In the rows, 128 means zero.
Rotation paths and how fast each direction turns (degrees per step)
Each turn is a multiple of 5 degrees from 10 to 175, or 0.
Each row of a path follows its step; steps can be skipped.
Path 1:
step 3: 133	154	137	126	103	111	143	137	123	123	110	140	135	128	131	128	117	131	152	99	147	157	128	134	153	134	135	136	149	93	118	149	116	100	114	114	160	137	171	115	126	120	126	113	104	119	94	107	107	134	159	160
step 8: 127	126	127	120	110	139	142	138	88	103	153	169	140	125	103	123	146	103	100	146	165	124	118	117	115	148	150	116	152	115	107	172	121	100	135	119	102	110	134	130	116	131	115	119	116	139	123	110	106	126	135	123
step 10: 126	123	119	146	137	122	148	137	155	109	120	104	138	158	125	160	107	122	142	126	129	119	91	123	107	107	102	120	124	126	117	141	131	134	141	99	142	109	138	111	81	134	98	137	116	126	134	176	127	103	111	141
step 12: 143	107	123	123	116	71	107	127	139	126	146	119	149	123	146	128	97	126	100	133	125	167	142	123	159	148	95	112	125	110	135	107	138	122	159	117	125	116	130	118	147	120	145	144	119	125	108	107	150	114	105	110
step 13: 137	135	135	145	131	139	145	134	111	115	127	137	139	106	149	98	116	135	149	149	121	128	139	98	160	97	113	121	138	129	118	122	122	113	163	160	87	127	140	121	111	155	86	139	127	122	120	106	85	132	127	135
step 15: 132	165	111	155	102	139	107	126	124	132	147	121	112	154	109	143	114	105	161	106	131	114	135	145	147	104	123	126	145	125	116	159	177	145	123	115	136	121	142	135	109	117	134	121	151	121	128	108	135	104	89	116
step 18: 131	139	141	100	137	147	152	123	125	121	135	145	126	143	136	135	122	114	117	112	135	167	137	81	157	124	139	103	130	148	132	109	138	159	131	103	119	109	155	125	155	142	96	125	159	149	137	153	98	134	127	110
step 19: 133	112	154	135	144	160	119	112	157	115	95	117	135	105	168	131	106	130	129	136	110	123	163	126	121	136	136	122	123	154	100	118	140	127	113	133	153	150	119	146	145	149	116	156	107	103	160	137	145	127	103	126
Speeds:
133	140	131	125	123	130	126	123	130	134	134	137	126	127	125	130	126	124	134	137	130	122	127	134	130	125	132	124	133	124	134	139	125	128	131	129	129	124	120	132	121	133	131	128	122	120	129	130	132	136	132	122
55
120	120	123	131	125	132	130	128	123	137	132	129	126	133	135	133	131	122	130	130	127	126	127	136	119	128	120	119	122	124	135	123	127	134	127	131	125	129	135	125	124	126	127	127	136	117	124	127	137	127	131	130
70
131	123	134	133	125	116	118	137	130	128	131	125	130	134	129	141	132	127	132	129	127	131	131	131	129	132	136	136	131	127	125	128	130	127	124	129	123	129	122	129	131	137	125	116	130	121	123	127	129	128	128	132
80
129	122	123	130	138	129	132	122	122	123	125	128	133	136	129	123	122	120	124	129	130	139	121	131	124	126	131	128	130	131	130	133	130	119	117	133	134	127	124	133	128	128	133	122	126	127	126	132	130	134	136	132
20
121	134	128	126	125	131	126	128	128	135	123	129	137	135	133	126	138	124	123	126	123	127	132	130	130	131	132	131	124	129	131	127	128	134	119	136	120	128	130	131	130	136	128	138	115	136	126	130	125	127	132	128
145
133	128	135	141	133	131	128	127	137	133	123	133	130	125	129	126	128	129	135	131	134	123	121	125	127	133	129	121	121	123	123	121	131	122	127	138	131	124	128	117	126	135	133	127	128	133	126	131	126	125	128	131
115
118	125	138	130	135	125	128	124	127	121	135	125	128	130	124	125	122	137	135	127	126	126	132	130	125	135	132	123	124	117	127	127	125	133	128	135	128	133	125	138	136	122	127	130	125	129	130	132	132	132	129	122
145
128	129	136	126	134	130	128	132	123	123	130	126	117	133	125	130	131	120	126	130	115	130	126	131	129	123	120	125	127	131	129	129	132	124	132	134	133	134	122	116	131	131	118	128	119	126	131	128	125	124	129	123
125
Path 2:
step 0: 120	181	125	104	134	87	117	131	131	105	133	101	126	125	123	106	131	139	139	151	140	128	115	126	146	111	125	121	102	136	130	100	131	113	133	126	143	171	160	118	121	135	153	112	147	131	142	109	152	144	122	127
step 1: 127	132	148	114	123	126	130	149	99	113	134	94	135	125	119	125	128	125	126	101	131	116	145	119	138	146	127	129	123	114	146	121	110	156	94	121	161	137	92	110	135	95	114	133	88	120	109	117	99	157	149	137
step 7: 143	146	137	115	139	134	107	145	131	170	138	125	145	135	104	123	118	123	132	99	110	105	96	95	140	96	98	140	119	136	103	100	114	128	139	166	139	115	133	152	135	127	104	134	118	141	110	121	132	139	112	137
step 13: 150	112	118	159	150	130	120	125	116	109	134	146	123	160	119	119	112	119	135	123	81	114	105	127	99	119	150	112	152	107	122	95	121	156	148	115	135	143	140	132	114	103	145	128	148	149	117	134	107	128	155	124
step 14: 136	114	120	129	107	104	120	138	143	148	112	162	122	127	167	138	133	134	97	116	119	144	132	95	123	118	117	118	118	131	158	151	165	132	118	129	138	130	136	154	162	127	132	129	113	158	113	92	109	110	116	126
step 15: 135	145	129	103	122	124	127	109	137	167	109	118	130	111	121	104	154	75	145	132	121	147	151	130	108	105	128	147	156	138	112	140	91	129	130	145	105	117	136	154	131	135	119	164	128	138	128	135	139	134	140	113
step 16: 147	116	146	128	158	129	132	152	139	132	118	125	124	122	143	132	127	134	158	132	146	126	115	166	143	116	100	115	112	163	125	109	150	108	132	118	167	97	102	122	116	137	128	140	126	134	148	153	131	112	133	83
step 18: 109	139	107	109	104	145	129	140	103	119	142	126	155	158	149	131	136	128	104	145	153	120	148	137	128	129	120	155	134	153	172	107	115	130	158	130	108	106	91	124	132	111	121	89	128	134	113	116	127	136	113	140
Speeds:
137	133	117	133	123	126	131	124	126	130	134	120	129	120	128	123	129	123	128	125	130	127	123	133	123	131	129	138	129	129	130	124	131	120	137	132	123	128	138	126	121	121	126	128	128	133	123	133	127	131	122	126
140
124	131	123	122	130	121	126	133	124	126	132	123	130	130	134	139	136	132	130	120	129	133	138	120	125	129	132	125	126	129	125	131	120	129	139	128	131	128	131	127	130	131	126	132	125	125	129	137	127	136	127	119
100
122	125	132	127	126	124	127	136	127	123	124	129	133	123	133	130	134	132	125	136	140	122	127	127	122	137	127	127	125	136	125	125	133	125	130	123	127	119	134	124	134	127	132	127	125	142	132	127	129	125	128	131
175
122	118	125	124	120	135	131	134	122	130	131	132	123	133	133	123	124	130	123	120	121	125	126	120	127	127	129	135	131	121	136	125	132	123	129	131	123	126	129	123	134	141	132	129	135	132	128	130	130	129	128	126
95
126	125	118	133	119	124	130	123	122	125	126	131	130	126	129	127	120	134	125	126	129	124	131	128	120	128	127	128	124	122	127	136	127	128	138	125	132	126	117	132	134	117	125	129	132	128	131	118	123	127	136	130
90
124	131	128	130	125	123	142	133	129	128	136	134	126	122	123	135	131	125	132	127	119	132	124	126	124	135	123	128	125	132	132	131	132	125	132	123	131	133	132	136	125	136	129	120	126	123	130	125	126	119	135	129
125
126	115	129	119	132	126	129	128	131	128	126	122	130	129	125	121	133	128	130	127	120	133	135	135	128	135	121	123	127	133	132	125	134	131	135	131	124	131	123	122	128	119	134	125	133	126	123	134	120	127	132	131
145
